In the data rows, 500 means zero.
Here is a table of points, one per row:
tensor([529, 555, 491, 507, 358, 606, 503, 561, 477, 483, 242, 468, 448, 491,
        553, 592, 507, 493, 472, 491, 461, 466, 479, 605, 480, 512, 492, 188,
        468, 238, 478, 492])
tensor([290, 608, 462, 502, 458, 425, 568, 528, 540, 568, 629, 448, 348, 423,
        529, 683, 542, 523, 545, 516, 534, 493, 544, 637, 532, 453, 531, 573,
        536, 566, 508, 426])
tensor([591, 558, 562, 552, 488, 606, 510, 584, 457, 454, 485, 484, 455, 467,
        526, 571, 452, 527, 444, 575, 445, 492, 496, 492, 519, 454, 506, 499,
        463, 513, 505, 501])
tensor([554, 556, 573, 538, 453, 576, 537, 559, 487, 513, 459, 488, 477, 469,
        563, 566, 555, 485, 439, 554, 450, 464, 545, 433, 485, 481, 543, 496,
        467, 485, 465, 514])
tensor([559, 555, 575, 499, 437, 572, 451, 538, 487, 228, 431, 521, 423, 517,
        484, 559, 465, 507, 514, 521, 464, 476, 449, 407, 463, 469, 501, 440,
        771, 500, 461, 493])
tensor([418, 236, 663, 621, 318, 647, 830, 216, 583, 200, 473, 542, 737, 261,
        514, 295, 349, 527, 421, 505, 517, 446, 710, 609, 662, 540, 474, 589,
        558, 375, 542, 526])
tensor([585, 485, 491, 365, 488, 354, 633, 394, 441, 514, 762, 512, 491, 473,
        270, 486, 488, 492, 506, 489, 477, 483, 463, 471, 439, 471, 455, 448,
        458, 478, 188, 503])
tensor([661, 583, 591, 579, 550, 687, 554, 478, 604, 458, 512, 578, 380, 529,
        550, 485, 474, 478, 484, 470, 373, 511, 508, 509, 543, 493, 505, 483,
        520, 528, 508, 512])
tensor([404, 460, 516, 579, 638, 521, 527, 431, 338, 550, 407, 497, 669, 486,
        471, 475, 552, 496, 459, 494, 412, 501, 538, 431, 497, 451, 568, 447,
        450, 556, 486, 512])
tensor([299, 398, 740, 553, 638, 511, 409, 413, 510, 664, 402, 499, 336, 676,
        246, 480, 542, 474, 558, 415, 598, 508, 606, 643, 511, 540, 479, 450,
        520, 554, 539, 550])
tensor([650, 426, 368, 473, 502, 413, 488, 459, 559, 532, 594, 462, 510, 614,
        525, 369, 583, 536, 524, 499, 483, 510, 466, 561, 513, 500, 551, 530,
        561, 514, 539, 558])
tensor([406, 463, 560, 441, 536, 378, 573, 506, 280, 455, 386, 399, 476, 589,
        658, 193, 484, 507, 569, 496, 514, 480, 561, 577, 563, 528, 444, 587,
        490, 456, 534, 457])
tensor([693, 491, 260, 526, 386, 386, 258, 256, 499, 588, 702, 339, 515, 566,
        551, 493, 494, 599, 482, 567, 535, 491, 559, 574, 784, 561, 450, 548,
        507, 520, 534, 531])
tensor([575, 562, 610, 464, 449, 567, 500, 495, 563, 442, 405, 514, 476, 479,
        571, 551, 527, 476, 482, 463, 500, 484, 482, 402, 466, 461, 577, 470,
        493, 483, 494, 521])
tensor([521, 527, 566, 619, 546, 632, 441, 644, 474, 588, 568, 503, 627, 414,
        597, 563, 487, 500, 543, 461, 447, 470, 463, 436, 430, 434, 520, 447,
        493, 498, 428, 463])
tensor([591, 499, 614, 522, 367, 619, 510, 610, 422, 486, 509, 459, 453, 410,
        535, 560, 478, 476, 559, 480, 524, 472, 378, 455, 451, 498, 605, 474,
        435, 583, 502, 451])
tensor([549, 559, 511, 483, 512, 413, 519, 531, 674, 428, 325, 577, 488, 511,
        515, 488, 544, 485, 504, 568, 485, 499, 463, 415, 465, 465, 518, 467,
        532, 519, 484, 467])
tensor([545, 638, 337, 647, 558, 660, 740, 650, 429, 697, 383, 431, 674, 544,
        442, 661, 433, 512, 526, 495, 600, 508, 575, 587, 598, 566, 470, 656,
        581, 459, 521, 485])
tensor([482, 478, 512, 511, 511, 491, 509, 594, 454, 469, 501, 502, 480, 466,
        551, 587, 487, 497, 493, 556, 474, 478, 576, 380, 478, 462, 496, 456,
        402, 522, 502, 475])
tensor([566, 549, 452, 396, 424, 313, 618, 394, 484, 571, 562, 516, 521, 482,
        291, 469, 516, 513, 467, 480, 507, 493, 434, 402, 440, 441, 547, 447,
        482, 493, 541, 496])
tensor([362, 411, 413, 406, 554, 465, 504, 469, 501, 448, 556, 602, 458, 432,
        694, 810, 483, 501, 472, 431, 516, 467, 511, 450, 503, 416, 490, 476,
        519, 498, 536, 478])
tensor([165, 465, 389, 480, 372, 479, 460, 735, 708, 681, 680, 330, 363, 252,
        397, 551, 521, 520, 441, 548, 492, 492, 506, 496, 344, 457, 458, 502,
        508, 504, 471, 473])
tensor([538, 571, 281, 359, 398, 482, 455, 417, 345, 583, 529, 817, 429, 500,
        349, 289, 503, 498, 416, 522, 491, 474, 490, 383, 481, 472, 494, 496,
        483, 458, 475, 517])
tensor([397, 451, 550, 598, 620, 506, 518, 406, 328, 505, 371, 498, 598, 472,
        409, 424, 598, 503, 560, 425, 485, 501, 464, 483, 544, 506, 535, 514,
        547, 594, 512, 464])
tensor([497, 498, 525, 469, 522, 436, 503, 527, 541, 438, 455, 554, 494, 455,
        575, 603, 528, 496, 486, 497, 507, 470, 417, 438, 464, 480, 450, 459,
        484, 467, 474, 512])
tensor([478, 480, 444, 491, 455, 517, 474, 576, 464, 404, 425, 528, 469, 462,
        579, 615, 435, 502, 526, 430, 478, 497, 476, 412, 446, 460, 443, 471,
        478, 562, 457, 468])
tensor([503, 522, 564, 471, 458, 491, 523, 548, 482, 421, 470, 517, 466, 455,
        576, 602, 557, 496, 488, 511, 491, 999, 494, 434, 461, 486, 499, 451,
        476, 499, 468, 491])
tensor([495, 524, 552, 478, 351, 542, 527, 556, 427, 414, 479, 509, 415, 498,
        588, 645, 524, 504, 525, 552, 498, 453, 497, 462, 450, 480, 568, 514,
        435, 461, 417, 526])
tensor([543, 504, 521, 509, 493, 268, 509, 528, 713, 462, 290, 551, 510, 464,
        544, 537, 482, 487, 496, 524, 433, 488, 504, 443, 428, 450, 505, 503,
        471, 558, 429, 498])
tensor([451, 421, 484, 586, 370, 471, 601, 741, 385, 439, 621, 437, 391, 410,
        539, 667, 491, 488, 467, 495, 532, 493, 470, 482, 445, 494, 486, 417,
        459, 573, 525, 550])
tensor([295, 446, 429, 499, 645, 385, 496, 527, 523, 566, 719, 492, 397, 389,
        531, 700, 478, 526, 469, 491, 467, 482, 483, 401, 416, 814, 511, 454,
        510, 446, 497, 512])
tensor([647, 456, 353, 513, 473, 403, 480, 434, 584, 526, 578, 443, 496, 653,
        530, 381, 536, 552, 520, 462, 540, 500, 542, 522, 501, 489, 509, 479,
        560, 550, 505, 526])
tensor([472, 504, 437, 441, 562, 407, 493, 474, 503, 467, 453, 571, 505, 472,
        499, 519, 440, 500, 507, 515, 462, 485, 467, 429, 450, 485, 505, 468,
        458, 483, 457, 511])
tensor([415, 447, 552, 553, 644, 520, 491, 410, 346, 492, 344, 470, 596, 466,
        388, 417, 574, 467, 529, 557, 592, 522, 426, 550, 523, 519, 482, 505,
        489, 556, 454, 569])
tensor([415, 433, 537, 208, 572, 709, 543, 430, 482, 498, 408, 293, 513, 535,
        645, 204, 479, 522, 537, 507, 551, 494, 601, 566, 541, 531, 457, 568,
        521, 509, 571, 527])
tensor([629, 450, 304, 516, 383, 392, 340, 323, 492, 565, 657, 367, 523, 563,
        571, 409, 491, 12, 510, 482, 541, 507, 567, 625, 530, 538, 481, 604,
        555, 481, 544, 510])
tensor([603, 578, 613, 481, 505, 483, 517, 507, 676, 388, 366, 545, 462, 516,
        509, 482, 490, 498, 512, 502, 452, 465, 475, 426, 448, 752, 533, 453,
        425, 559, 481, 441])
tensor([602, 532, 511, 548, 628, 503, 603, 488, 738, 332, 472, 587, 406, 669,
        523, 381, 481, 473, 420, 467, 555, 461, 467, 422, 495, 468, 493, 432,
        418, 495, 449, 516])
tensor([688, 599, 585, 910, 590, 922, 266, 528, 543, 603, 591, 548, 484, 432,
        641, 395, 464, 511, 512, 507, 511, 492, 417, 413, 409, 465, 486, 463,
        441, 485, 457, 467])
tensor([594, 500, 479, 510, 532, 511, 540, 527, 564, 441, 490, 530, 431, 532,
        521, 497, 579, 528, 455, 484, 556, 515, 513, 590, 530, 528, 522, 577,
        510, 535, 536, 547])
tensor([312, 809, 588, 484, 449, 513, 351, 748, 711, 195, 806, 703, 999, 642,
        627, 611, 490, 515, 500, 490, 562, 478, 616, 675, 599, 549, 452, 603,
        528, 457, 575, 505])
tensor([556, 495, 663, 581, 721, 435, 518, 423, 345, 332, 379, 453, 526, 327,
        319, 367, 476, 532, 476, 533, 504, 446, 742, 604, 647, 477, 441, 598,
        544, 303, 587, 505])
tensor([406, 432, 432, 491, 573, 400, 523, 555, 482, 433, 595, 565, 456, 416,
        633, 714, 487, 484, 545, 549, 428, 474, 409, 517, 471, 477, 523, 450,
        472, 504, 492, 560])
tensor([335, 462, 591, 496, 623, 536, 433, 428, 444, 551, 359, 478, 396, 568,
        301, 405, 471, 490, 564, 453, 524, 532, 500, 631, 497, 533, 552, 610,
        532, 553, 530, 624])
tensor([447, 469, 582, 372, 549, 379, 345, 531, 303, 429, 368, 386, 470, 544,
        624, 216, 417, 542, 408, 462, 534, 479, 546, 614, 553, 536, 479, 610,
        525, 501, 518, 511])
tensor([285, 170, 895, 594, 559, 514, 390, 414, 540, 823, 428, 588, 356, 861,
        289, 583, 444, 532, 490, 543, 521, 496, 553, 590, 579, 521, 438, 629,
        559, 464, 541, 492])
tensor([482, 642, 553, 642, 600, 673, 288, 667, 544, 517, 652, 547, 853, 553,
        620, 557, 500, 492, 498, 499, 471, 507, 428, 394, 418, 463, 557, 419,
        470, 479, 477, 517])
tensor([639, 617, 701, 524, 381, 705, 498, 450, 454, 515, 500, 489, 430, 428,
        577, 539, 618, 482, 522, 535, 471, 481, 390, 423, 438, 487, 424, 482,
        479, 566, 505, 537])
tensor([562, 561, 563, 455, 523, 416, 524, 495, 686, 432, 344, 533, 505, 506,
        536, 500, 449, 488, 544, 525, 512, 486, 377, 450, 468, 439, 417, 432,
        472, 540, 498, 488])
tensor([600, 538, 484, 529, 538, 561, 587, 597, 498, 537, 465, 503, 446, 443,
        485, 566, 542, 516, 509, 445, 621, 505, 552, 693, 548, 551, 449, 635,
        548, 517, 619, 461])
tensor([527, 547, 404, 399, 433, 347, 589, 360, 466, 496, 534, 497, 494, 487,
        245, 504, 443, 490, 521, 533, 570, 481, 440, 394, 429, 481, 557, 457,
        455, 494, 499, 429])
tensor([543, 550, 413, 409, 342, 321, 585, 479, 514, 653, 515, 576, 515, 523,
        357, 371, 477, 512, 486, 459, 440, 499, 465, 398, 445, 489, 511, 416,
        473, 517, 580, 479])
tensor([470, 474, 480, 416, 461, 538, 519, 525, 526, 423, 472, 570, 416, 457,
        576, 671, 556, 514, 512, 487, 496, 517, 506, 584, 535, 527, 548, 601,
        514, 502, 494, 492])
There is one direction along which these points spread out most. How many in every 100 of the points above lie lower along it than each point below? Round to a whole number. More than half of the points above lie lower than the first one.
tensor([583, 291, 526, 454, 482, 518, 497, 576, 590, 424, 404, 542, 517, 518,
        545, 554, 553, 524, 497, 492, 483, 478, 466, 425, 469, 440, 496, 494,
        431, 422, 483, 447]) 47
tensor([520, 489, 539, 606, 536, 614, 456, 700, 434, 554, 561, 469, 585, 389,
        547, 553, 498, 481, 517, 550, 500, 491, 455, 419, 384, 485, 539, 448,
        533, 529, 506, 489]) 92
tensor([498, 473, 546, 460, 458, 495, 507, 562, 465, 414, 480, 526, 467, 466,
        593, 639, 488, 484, 538, 499, 488, 465, 477, 435, 462, 478, 488, 440,
        471, 548, 504, 491]) 79
tensor([661, 518, 253, 541, 366, 422, 235, 241, 506, 583, 700, 329, 513, 567,
        544, 465, 441, 610, 512, 425, 559, 505, 609, 633, 503, 526, 484, 590,
        516, 482, 542, 474]) 23
tensor([274, 449, 526, 447, 664, 498, 432, 354, 506, 619, 515, 440, 410, 576,
        372, 586, 483, 471, 405, 545, 474, 489, 492, 396, 456, 428, 538, 443,
        473, 442, 505, 460]) 23
tensor([439, 427, 574, 532, 645, 505, 477, 412, 337, 495, 355, 476, 659, 446,
        377, 424, 561, 515, 487, 493, 504, 538, 422, 565, 549, 525, 514, 515,
        477, 615, 505, 388]) 17
tensor([419, 482, 600, 406, 538, 365, 570, 467, 300, 487, 427, 378, 492, 576,
        703, 209, 484, 546, 478, 476, 556, 494, 493, 602, 567, 540, 497, 571,
        564, 451, 508, 496]) 11
tensor([616, 433, 247, 562, 568, 684, 574, 441, 712, 323, 651, 451, 393, 822,
        457, 341, 544, 527, 500, 530, 439, 540, 480, 514, 503, 490, 531, 508,
        478, 537, 497, 449]) 40
tensor([655, 491, 297, 256, 381, 457, 437, 487, 340, 765, 562, 880, 467, 458,
        487, 203, 500, 505, 514, 525, 475, 525, 530, 532, 528, 514, 518, 468,
        516, 508, 492, 479]) 21
tensor([572, 659, 369, 594, 570, 653, 646, 651, 423, 670, 400, 443, 739, 549,
        442, 731, 443, 508, 474, 459, 512, 490, 613, 649, 599, 549, 432, 619,
        548, 495, 537, 585]) 47
tensor([199, 564, 426, 428, 399, 452, 434, 676, 727, 689, 693, 324, 326, 300,
        354, 593, 509, 480, 519, 469, 447, 485, 441, 389, 855, 460, 508, 444,
        479, 469, 475, 510]) 70
tensor([513, 530, 417, 416, 421, 342, 607, 353, 480, 535, 555, 491, 507, 476,
        286, 483, 493, 518, 531, 521, 390, 502, 408, 469, 248, 463, 454, 479,
        468, 452, 544, 529]) 36
tensor([632, 450, 354, 504, 470, 390, 462, 416, 557, 547, 589, 435, 514, 607,
        555, 364, 540, 558, 610, 502, 572, 509, 512, 550, 522, 504, 509, 535,
        539, 539, 510, 567]) 23
